Named moves (each a turn or a mirror), then the moves between two rows, first move first; the first pair answered
move j879:
[ 15  -4   0   8   9 -10  -4   1  -4  -1  -8] |-> [-5  7  1  5 -7  5  7  3 15 -2  6]
[  3   9  10   0   8  10   1 -11  -9   0  -2] |-> [ 0 14  9 -4  4 11  1 -9 -6 -1 -1]
[ -4  -1 -15   6 -10  -3  -7   4  11  -4   2] |-> [  5  -7 -15   4  -4  -9 -11   2   4  -7  -6]
move j61:
[ -7 -13 -18  14  -2  -7 -13   1  -9   5  -5] |-> [  5  -4 -15  22   6  -2   0   1  -8  -2 -17]
[-21  -9  -6   1   4   2  -8   4  -3  20   5] |-> [  2  10   4  18   8   8  11   2  -1   8 -18]
[ -5 -11  -7  -2  -4  -9 -16   7  -4   8  12] |-> [ 20   7   5  17   3  -2   4   4  -1  -7 -11]
[ -2   5 -11   3  -5  12  -1  -7   6   3 -13] |-> [ -7   2 -13   1  -6   7  -7  -6   9   4  -8]
move j260:
[-8 11  9  0 10 10  9 -9 -2 20 13] |-> [-7 11  7  1  9  7  5 -9 -1 20 12]
[-12  -3  -3 -15  18   8  -8 -13  -9  12  -5] |-> [-11  -5   8 -19   1   0 -15  -4  -9  12  18]
[ 14   8   7  -4 -10 -11   3  -3   3 -11   2] |-> [ 13  11  -2  -1   2  -6   8 -10   1 -10 -11]
move j117:
[ -1   9   8   1  16   1 -12  -2   6  -1 -24] |-> [  2   7  17  13  13   1  -6   2   9  -2 -25]
[ 15   7   6  11 -11  -3   8   5   2  -9  -2] |-> [  1   9  -1 -16  -4   2  -5  -9  -2  -9  -1]
[ -2 -20  -4  10  -7   4  13  -6 -13  -8  -5] |-> [ -7 -16  -7  -2  -6   6   6 -13 -15  -7  -7]
move j766:
[-4  7 14 10 -3  5 13 11 21 -3  3] |-> [-2 10 17 12 -5  6 10 10 22 -1  2]
[ 17   9  14   6 -21 -16  16   0  12 -13   1] |-> [ 15   2  15  14 -15 -18  18   5   8  -6   1]
[-13   5 -28  -8  -1  -4 -15 -10   5  -8  -3] |-> [  1   9 -18 -15  -2 -12 -18 -15   2 -16  -4]
[-18   0  -1   6 -18  -6  14  11  24   0  29] |-> [-14  12   0  -3 -22  -3   9   4  27  -6  28]
Then:
Between the rows of a pair lie 2 to 3 moves.
[ 23   9  15  13  -5  -5   2   2   4 -13  -3] |-> [ 18 -11  16   4  12 -13  -9   2 -20   4  -1]  j117 j766 j766
[-13   8   9  -2 -11   5  -5   8  15   4  24] |-> [  0  -3  14  -2  -9 -10 -14  13   0   4  24]  j260 j879 j260
[  0  13  -2  14   9  17  22   3   9   1 -16] |-> [ 21  -5   4  12  13  -7   4   6 -16   0 -15]  j260 j879 j260
[  9 -25  -1   8  -7 -17 -21  15  -4  -3   0] |-> [-12   8  -5 -22  -8  14 -18 -12  13 -14  -7]  j879 j61 j117
[ 19  -2  25  16  14   1  23   9 -11   8  -5] |-> [ 15  -2  34   4   1  -4  16  12 -13   9  15]  j117 j260 j117
